Here are some numbered points:
[ 51 -62  72  52 -74  54  67  36 -63 -16 -27 107 -35  34 -18  43  -9 -50  -8 -78  22 108 -21] 0
[ 73 -39 -21 -14  42 -51 -28  21 -48  -6  10  -4 -90  47   5   8 -22  -2  37   4 -20  40 -33] 1
[ 41 -44 -28   2 -34 -35 -27  46 -29  16  40  14 -43  24  15   0   1 -13  22   4 -23  74 -38] 2
[ 12 -13 -32 -13  -4 -21 -28  15 -31  13  -4 -39 -57  23  13  27 -21  -4  11   2  -6  13   9] 3
[ 15  49 -38  68 109 -16 -39  12  25  68  48 -53 -34  12   7  10  95  40  92 -27  34  57  -4] 4
[ 47 -51 -30  -4 -27 -41 -39  54 -34   4  49   9 -56  31  14  -8   8 -13  19  11 -26  77 -40] 5
[127 108   2 -36  79 -15  33  -9  16 -59 -24  14 -33  46 -12 -24  12   2  91 -21  37  -6 -73] 6
[-46  29 -47  -9 -17 -92 -52 -32  27  -8   7 -54  47 -14  15 -40 -15  18 -18  33 -19 -36   9] 7
[ -18 -127 -113  -35   69 -127 -127   44  -22  -55   84   39 -127  123   70    9  -10  -30   18   86  -16  127  -36] 8
[ 48 -71 -48  -1 -36 -50 -53  65 -35   7  70  14 -75  44  22 -10   9 -16  23  19 -38 109 -59] 9
[ -10  -48  108  -17 -127  127  121   17    6  -27  -23   40   66  -81  -51   -4  -15  -50  -55   -4  -13  -22    0] 10
[ -57  -67  -27  -17  -94 -107  -49  -29    0  -37   25  -12    1  -39  -12  -21  -39  -29  -26   36  -51   37    9] 11
[-33  23 -46 -10 -17 -92 -41 -28  18 -12  13 -43  41 -19  23 -44 -20  20 -19  31 -16 -24   7] 12
[ -4 -21  19 -31 -54  23  13  -5  13 -61  -1  30 -23  -2 -15  17  -1 -46   9   2  13  35 -14] 13
[ -70   80   29   85   42   86  -17  -44    2   29    5   -5   91   17   -6  -41   87   33   -1 -117   39  -34    3] 14
[ 50 -56 -51  -3 -34 -45 -42  56 -37  10  52  17 -63  38  18  -2   6 -12  13  15 -29  94 -47] 15
[127  -8 -11   2  70   5  87  -2 -77  -9 -35  92 -90  45   0  61 -43  10   4 -58  19  66 -31] 16
[ 17 -32 -41 -11   4 -29 -29  15 -40  12   5 -43 -69  21  24  24 -24  14   1  11  -6  19  14] 17
Which five points above are nearest to each new point by angle, seen from the average point of the numbered points? Their numbers follow each, nearest first.
[ 15  31 -60   8  52  28 -10   0 -13  47  36 -42 -58  10  16  29  24  28  59 -39  21  26 -15] >> 4 14 3 17 6
[ 28  57   8  74  97   7 -11   1  13  56  12 -47  -8   4 -12   7  86  32  63 -42  25  14  14] >> 4 14 6 7 3
[-25  -2  76  68  19  70   6   3 -24  44 -15  33  58  13 -37 -26  34   0 -16 -73 -19 -33  -5] >> 14 10 0 13 4
[ 20  21 -13  21  -6  19  19 -12 -12   6  19 -17 -15 -20  14   7  36  22  16 -32  31  39   3] >> 14 4 10 6 13
[ 81  65  -6  62  22   0  69  -6 -39  36 -14 -25  70 -22  34 -51  25  88 -56 -43  25 -14   4] >> 14 12 6 7 4
[-42 -48 -21 -19 -68 -67 -28 -20   3 -31  15   2  -3 -26  -4  -3 -32 -29 -17  23 -28  30   6] >> 11 12 7 13 10
[-61 -67 -15 -15 -76 -96 -30 -35   6 -44  21   6  12 -43 -14 -13 -50 -36 -22  22 -42  25   5] >> 11 12 7 13 10
[  91  117  127   25   89   35  109   -3   -5   53 -119   50   94  -18  -20  -50  -86    2  118 -107   21 -127  -35] >> 6 14 10 16 0
[-35 -54 -14 -13 -72 -87 -23 -32   5 -34  11  -4   5 -38 -22 -11 -35 -28 -26  25 -48  23   9] >> 11 12 7 13 10
[103  35 100 -15 -14  37  35  76 -32  32 -49 -26 -22  23  10 -35 -52 -24 118 -41   1 -58 -54] >> 6 10 16 0 14
[ 12  -5  39  -2 -55  41  15   0  34 -74   2  19 -16   0 -42  20  64 -48   4  16  23  53   1] >> 13 10 0 14 6
[ 93 -51  21  -2  -8 -32  30  33 -57 -25   0  15 -67   6  52  -4 -29   9  24  -7  33  71 -19] >> 16 1 0 2 5
